(in the rows, 100 means zero)
Which row each row swaps with, under one turn or mirror:
The rows were stretched afterwards, more along some directions than others.
k_690: 86,133,114,88,114,95,115,110,95,98,101,128,57,87,119,115,80,93,90,78,141,114,82,117,115,49,117
k_154: 120,124,80,95,115,96,117,94,78,102,120,120,81,123,113,111,116,89,83,90,118,114,94,110,137,92,124
k_387: 107,94,99,92,113,116,69,105,120,113,111,90,81,115,112,97,80,109,100,98,129,149,90,123,79,113,99
k_794: 118,84,110,93,91,108,83,87,124,104,116,92,127,107,117,101,88,117,100,95,111,110,77,102,91,119,83
k_571: 88,128,108,75,89,70,83,83,128,103,122,93,94,115,104,85,81,128,116,71,62,89,75,112,79,106,59
k_457: 95,106,82,92,128,98,85,98,84,124,95,113,59,113,111,94,92,116,100,109,77,132,125,103,51,61,75
k_656: 119,99,119,116,96,100,93,76,129,84,128,102,93,111,101,79,66,123,93,107,117,102,103,90,113,120,90
k_82: 93,122,108,78,117,78,123,98,78,114,106,130,50,87,108,92,54,94,91,75,133,118,84,106,89,64,90
k_53: 135,108,130,109,97,95,87,62,124,80,133,116,94,130,110,84,85,112,76,93,108,127,97,122,105,124,113
k_544: 92,129,111,66,103,64,88,86,118,120,113,94,89,95,99,101,79,126,116,82,66,93,67,108,111,101,66
k_432: 95,99,91,120,128,100,76,70,102,106,101,110,76,118,93,88,100,101,97,110,85,123,128,106,61,63,91
k_865: 86,151,118,98,95,108,95,93,101,129,98,105,94,82,76,97,82,81,110,96,127,87,115,113,133,72,124
k_161: 95,158,109,77,92,100,95,106,100,122,97,84,114,91,115,95,83,85,112,94,91,99,105,122,134,67,99
k_357: 109,113,94,107,105,96,85,71,111,99,94,114,66,135,66,73,90,105,101,114,87,137,119,98,94,104,105
k_48: 77,143,133,101,115,125,87,117,102,137,82,92,110,98,86,96,73,82,130,104,108,112,125,113,129,91,110
k_244: 120,89,83,85,106,81,102,45,100,100,135,110,75,91,130,90,111,102,65,93,98,87,86,122,79,91,77
k_630: 101,85,94,121,92,84,79,64,92,96,109,114,92,83,137,132,104,91,89,94,86,93,79,117,103,66,95
k_812: 115,110,77,115,119,104,73,62,101,102,96,106,82,124,94,83,101,99,78,106,75,111,131,99,80,79,100
k_274: 93,107,128,88,120,115,127,107,76,98,102,127,65,81,154,111,103,92,88,103,125,101,81,96,81,55,90
k_866: 118,108,94,83,101,83,114,98,50,45,108,117,100,101,129,95,85,117,97,63,105,116,93,122,131,88,135
k_356: 107,128,84,78,96,93,94,116,88,85,104,136,70,89,111,101,74,84,110,79,100,99,104,97,116,66,104
k_663: 92,78,78,104,107,86,84,51,116,111,108,108,79,104,92,76,110,123,93,118,77,109,135,95,62,91,71
k_932: 90,157,127,82,111,113,84,126,112,153,89,92,97,91,85,87,61,89,125,106,98,104,112,103,119,86,94
k_189: 64,106,129,86,92,85,105,85,124,115,120,129,106,104,75,83,80,107,97,86,104,108,99,110,85,89,79
k_731: 107,72,128,78,80,70,88,58,124,99,137,84,105,84,122,81,101,118,78,93,112,99,79,128,71,117,94
k_317: 100,138,104,73,90,79,128,120,68,84,111,106,98,116,120,89,91,96,101,92,71,96,101,97,126,121,94
k_397: 102,110,106,97,110,95,109,107,105,96,113,109,102,88,121,110,103,96,104,80,118,91,98,87,117,113,127
k_582: 96,133,104,75,96,54,90,73,120,103,121,107,89,109,82,64,70,127,120,67,70,89,117,120,85,136,91
k_638: 98,136,103,74,113,117,121,143,53,80,97,109,82,106,118,102,89,101,122,86,77,102,82,108,114,88,106
k_99: 97,111,120,112,102,89,121,109,97,97,112,124,112,105,107,115,101,84,95,86,121,89,101,90,104,116,132
k_641: 93,106,117,85,83,71,116,81,133,121,124,79,114,82,132,102,103,102,80,95,106,77,73,110,99,120,55
k_716: 112,115,96,75,107,109,104,128,43,79,111,115,95,98,139,107,106,107,101,96,59,92,93,92,95,89,91
k_125: 98,110,90,96,115,106,108,139,39,74,108,97,98,103,124,115,80,93,111,105,73,115,95,113,91,76,124
k_423: 90,129,117,83,105,69,94,101,127,115,106,103,88,121,90,81,58,111,130,89,73,106,100,107,82,128,94
k_878: 111,101,90,84,109,94,135,119,68,72,97,139,79,84,121,128,87,100,99,91,107,102,80,74,125,49,95
k_522: 100,107,117,75,89,57,79,86,109,81,110,77,89,108,94,91,100,125,108,96,61,126,88,122,72,105,102
k_293: 96,89,108,87,101,85,117,96,41,40,100,117,112,110,104,108,75,103,112,82,104,120,112,128,107,94,154
k_607: 78,152,125,86,86,105,90,116,94,112,89,91,113,107,69,97,67,99,124,92,106,117,123,104,131,97,122
k_700: 101,79,106,81,88,69,107,98,90,67,100,105,79,61,139,114,129,107,86,103,80,98,87,101,56,63,87
k_606: 114,104,102,99,81,115,63,73,119,104,120,111,105,116,138,75,98,99,88,82,107,102,96,139,73,115,96
k_882: 109,75,128,113,95,90,99,71,113,64,122,116,104,131,100,88,76,103,81,117,112,128,95,102,97,131,111
k_271: 89,100,117,80,113,131,70,134,101,124,122,97,95,116,109,106,94,93,105,115,116,147,83,121,81,102,94
k_589: 83,158,130,93,107,116,83,117,113,131,72,90,102,96,80,105,70,88,115,100,101,110,127,98,142,87,120
k_28: 104,114,97,88,114,92,95,88,117,107,98,110,63,125,126,80,111,113,88,111,91,138,118,99,60,77,80
k_231: 106,103,106,100,113,111,91,121,67,78,114,91,81,93,106,102,91,109,100,118,80,135,96,121,102,99,115
k_121: 62,104,122,104,108,98,89,77,141,120,120,107,121,112,91,81,78,117,100,98,117,105,102,122,77,115,82
k_610: 83,119,116,72,80,70,83,76,108,85,109,114,108,124,96,93,80,114,107,75,61,112,104,100,96,124,88
k_247: 78,103,120,80,73,65,79,78,104,90,110,112,97,109,94,84,77,133,118,85,71,111,123,102,99,146,87
k_75: 114,92,129,112,93,100,98,60,125,72,138,101,110,119,114,85,94,132,61,92,112,116,85,111,100,113,92
k_739: 84,98,114,82,83,80,79,54,117,116,121,95,107,76,147,100,94,114,98,79,92,78,72,125,71,68,55
k_160: 106,89,138,91,94,116,62,98,103,118,109,110,74,98,120,89,74,104,92,105,112,151,99,124,34,96,88
k_608: 105,99,92,74,108,67,127,70,104,107,118,96,87,105,136,83,105,114,86,85,88,87,96,112,94,117,53
k_857: 114,80,78,114,88,91,65,68,109,87,125,96,109,77,121,120,113,96,98,96,68,96,81,117,120,85,105
k_59: 118,116,105,81,99,94,124,76,66,51,98,127,98,104,107,80,90,119,105,61,89,97,105,130,134,97,138
k_213: 73,125,133,91,102,116,88,111,111,130,88,81,105,67,74,103,83,98,125,122,108,110,124,103,129,84,115
k_39: 99,83,129,74,84,80,82,111,103,72,106,80,91,56,137,111,120,115,91,110,78,108,88,99,67,61,81
k_443: 101,78,100,122,83,83,77,80,100,89,111,96,119,82,107,126,106,89,98,101,85,106,68,123,117,92,121
k_255: 87,111,68,55,107,81,92,110,70,97,100,146,64,103,108,96,91,93,126,78,71,112,96,116,102,68,87
k_9: 104,115,106,77,58,83,50,104,126,101,104,101,113,88,117,102,111,105,113,89,80,112,86,104,129,102,103
k_330: 83,95,105,104,89,100,64,72,131,126,95,107,73,105,100,85,105,119,98,113,105,131,117,106,69,100,78
k_369: 92,66,108,69,91,75,128,103,63,70,109,128,64,74,153,111,111,115,79,99,100,118,91,102,86,75,89
k_673: 111,125,90,82,94,95,109,101,101,73,87,100,94,89,93,99,86,107,117,76,104,127,102,116,134,90,144
k_533: 95,74,106,97,125,134,109,99,61,93,98,122,88,117,87,86,105,100,100,112,99,152,103,145,78,95,127
k_91: 96,119,139,109,102,100,100,108,104,106,105,105,111,84,124,112,92,83,99,84,142,79,88,92,105,102,133
k_518: 117,110,99,94,116,110,107,97,51,57,105,107,93,115,90,102,95,80,92,106,79,126,82,111,128,93,143
k_194: 94,103,96,110,129,132,110,95,52,79,97,139,93,103,96,104,99,83,109,113,84,111,118,150,98,64,140
k_704: 115,101,112,106,113,96,97,85,63,65,118,94,86,99,69,92,87,101,100,110,100,117,99,119,118,104,154
k_863: 106,99,100,86,107,92,104,97,65,59,95,103,88,96,103,93,70,136,130,74,105,112,121,120,107,94,135
k_111: 80,93,128,57,77,86,82,113,107,96,100,101,83,50,143,113,104,117,97,96,99,111,82,100,88,83,76
k_984: 128,110,87,113,81,98,96,65,150,87,133,104,106,118,105,79,96,105,67,98,103,110,99,90,106,119,87

k_443 swaps with k_99
k_638 swaps with k_571
k_111 swaps with k_244
k_59 swaps with k_75
k_932 swaps with k_457
k_865 swaps with k_330
k_9 swaps with k_154
k_39 swaps with k_608

